In the data rows, the value 128 means zero.
Here are some numbered points:
[124 150 120 138 135 155 134 124 128 157 123 163 128 119  76 128 214 117
 101 121 124 124 139 125 112 139 106 131 111 134 122 144 114 128 115 117
 126  74 106 143 122 127 115 156 128 135 125 148] 0
[123 133  98 138 128 125 151 105 116 129 121 147  84 107 121 113 145 132
 127 116 128 177 128 130 142 177 140 136 113 109 114 132  94 157 127 116
 135 109 128 130 144  88 114 135 127 103 148 144] 1
[138 137  64 133 135 136 178 148 126 141  89 195  65 120 116 175 129 135
 119 123 117 200 117 110 129 136  97 124 111 121 107 149 116 159 144 111
 134 112 143 123 128 121  64 130  95 122 157 154] 2
[126 131 115 127 140 134 168 118 131 149  71 171  66 133 119 226 149 142
 121 123 130 155 121 125 172 145  54 129 112 119 103 130 124 146 132 102
 142 140 129 115 104  49  76 127 100 203 137 131] 3
[131 128  95 133 131 126 161 155 141 131 123 165 101 131  97 196 139 134
 118 129 106 126 126 111 164 182 106 127 121 102  67 160  80 193 148  62
 141 114 117 129 102  31 134 131 131 188 213 136] 4
[115 129  98 128 124 117 135 131 133 139 113 133  75 142  89 171 142 152
 127 120 109 152 109 127 144 175 175 124 116  51 112 170  26 112 164  65
 145 114 139  94 104   0 154 128  99 171 163 126] 5
[147 130 175 128 151 106 134 172 144 129  38 152  80 130  91 242 122 136
 133 130 100 242 131  87 171 194 160 124 120 105 135 143 177 128 156  81
 146 127 149 132 146  88  43 130  88 107 221 143] 6
[131 115 109 123 169 133 152 202 135 123  91 219 125 159 101 255 143 159
 119 208 113 161  97 135 159 182  84 134 109  27 149 143  55 163 199 110
 153 111 142 125  98  46  82 134  63 237 255 111] 7
[118 130 135 107 133 129 146 143  93 136  63 145 130 143 113 182 171 133
 118 198 118 145 112 119 116 155  35 145 108  97 106 145  88 111 196 115
 126 108 166 117  37  78 113 136  95 145 167 125] 8
[ 94 127  89 110 132 129 143 146  94 132 144 158 121 133 114 177 151 132
 121 237  97 137  92 107 121 223  96 169 133  98 124 148 120 144 179 109
 119 123 132 132  23  60  64 135  86 162 165 124] 9
[ 80 128  97  96 122 134 134 255  84 134 109  98 121 136 135 146 136 125
 118 196 112 158 100 114 125 167  25 117 112 123 128 133 122 132 176 125
 127 102 128 127  93 136  52 129  37 160 133 125] 10
[ 45 129 113  88 137 118 133 255 116 148 127 160 123 130 119 105 133 123
 107 206 126 157 121 126 122 174 112 153  32  38 109 137 108 129 136 117
 131 108 146 130  18 122 120 131  83 149 171 129] 11
[150 130 110  84 131 131 129 184 110 151 109 124 126 126 130 178 147 112
 101 175 129 128 139 124 121 204 103 203 116 116 130 137 119 125 151 128
 122  90 168 127  22  85 119 137  77 151 134 127] 12
[ 75 130 119 105 124 129 127 206 102 138 104 136 119 123 122 158 156 114
 128 174 119 123 122 125 116 173 114 177 102  81 110 135 118 112 196 124
 121 114 189 124 111  77 103 135 139 141 163 122] 13
[ 28 130 105  97 126 135 127 158  66 142 115 170 121 134 131 144 151 108
 149 184 133 127 120 127 116 152  68 132  73 166 127 134 128 111 134 128
 130 113 161 135  50   5 101 135  71 131 147 131] 14
[122 130 134 132 125 142 108 131 111 132 151 133 140 116 125 165 138 160
  94  73 120 113 140 130 126 135  92  98 129 136 120 137 115 157 103 129
 130 123 124 132 163 127 120 140 132 123 103 136] 15
[124 135 137 132 122 136 121 119 136 120 135 127 146 100 112 129 120 130
  96  79 172 122 136 125  99  81  70 117 135 159 113 126 124 129 115 127
 128 134 105 135 167 163 121 145 138  66 118 129] 16
[125 130 125 137 123 119 121 121 130 123 171 134 151 123 119 124 107 127
 104 119 148 130 132 142  83 131  99 113 112 134 125 150  99 159 127 124
 173 152 144 135  96 126 109 149 112  83 133 126] 17
[122 130 134 124 125 126 141 129 136 126 159 121 136  99  85 126 134 156
 124 112 159 125 167 151 141 131 126 110 125 107 124 130  79 134 148 130
 129  90 155 131 160  70  97 134 112 151 145 129] 18
[124 128 128 136 124 103  76 161 138 100 168 137 149 106 149 120 111 156
 131 102 184 135 161 135  89 127 125  93 117  90 126 126 110 135 147 136
 127  72 170 136 171 110 109 137 132   6 140 128] 19
New points follow, each followed by the numbers of its three nearest points above, looking only along the 8 directions in which the numbered points spread most, nearest first.
[113 139  95 131 138 172 154 109 138 153 128 129 139 131 113 100 164 135
 134 127 147 101  72 122 131 143 124 139 131 132 110 109 136 124  75 132
  76 125  62 131 155 125 134 105 132 117 131  67] 0 15 1
[108 122  83 133 121 167 122 177  98 115  95 165 130 163 193  90 143 160
 139 175 133 145  98 216  87 204 131 161 176  91 125  97 131  93 143 128
 127 105 140 127 110  99 123  85 125 132 124  88] 13 12 8
[255 130 212 128 135  68 117  50 123 111 156 144 131 151 129 115  68   0
 133  89 103 156 186 101 142  51 118  83 168 160 202 124 151  94 153 114
 193 156 153 171 156 117 129 119 126 163 150 161] 15 16 17
[104 130  83 125  98 106 127 120 133 155 105 131 155 112 191 107 135 133
 161 142 136 120  94 128 120 159 124 162 134 157 113 123 138 123  94 123
  87 133 137 128 131 122 147 137 132 131 116 105] 0 17 1
[117 123 115 148  87 125  87 134 119 116 109 122 139 129 108  85 148 120
 139 130 136 157 136 149 138 150 160 118 106  94 127 134 127 110 152 194
 144 123 197 165 227  94 118 134 162  80 162 131] 19 18 1
[121 172 114 148 152 134 116 145 117 129 134 130 109 125 127 122 140 157
  84 154 163 191 128 159 100 142 117 127 112  95 129 113 123 123 191 183
 171 128 122 165 170 116 126 123  93 114 149 100] 18 17 15
[104 132 138 143 121  99  90 179  86  96 135 126 167 107 136 121 112 130
 128 121 143 156 127 156  93 129  93  97  99 112 124 123 108 192 134 162
 185 144 155 132 158 126 127 129  98 120 131 119] 17 15 18
[106 126 108 137 112 152 116 163  98 123 122 146 130 144 150 119 133 180
 127 127 144 118  54 185  93 144 117 155 156 107 127  97 130 113 162 119
 148  87 141 126 126 111 123 124 142 135 132  83] 18 17 15
[114 128 136 141 120  92  69 189 101  89 170  99 175 138 111 124 103 174
 127 108 105 129 141 151  68 129 127 127 116 118 127 153 115 175 142 135
 149 105 132 139 189 121  81 172 108  69 149 127] 19 17 18
[126 128 126 146 141 121  62 157  99 104 130 150 112 124 130 105 128 167
 149 119 154 177 143 102 133 156 126 118 104  98 126 136 127 158 136 142
 136 127 155 143 174 114 115 131  83  50 161 115] 19 17 1
[166 127 122 127 141   0 113  97 115 114 203 133 138 125 156 127 141   0
 123   7  80 112 143  89 164  61 207 109 145 156 166 137 182 146  80 109
 182 202 123 166 109 255 106 128 158 148  78 181] 16 15 0
[101 134  79 128 108 129 108 123 133 104 113 127 139 145 121  88 134 159
 151 175 134 145  97 146 104 189 138 138 131  64 117 126 127 126 178 128
 133  87 152 137 130 153 123  94  94 143 140  88] 13 18 17
[104 123 111 130 108 150  99 181  86 111  75 186 124 145 136 111 142 137
 131 176 145 121 100 161  65 142 137 179 148 101 124 135 129  63 188 130
 128  80 142 130 132 109 121  76 112 136 127  85] 13 12 8
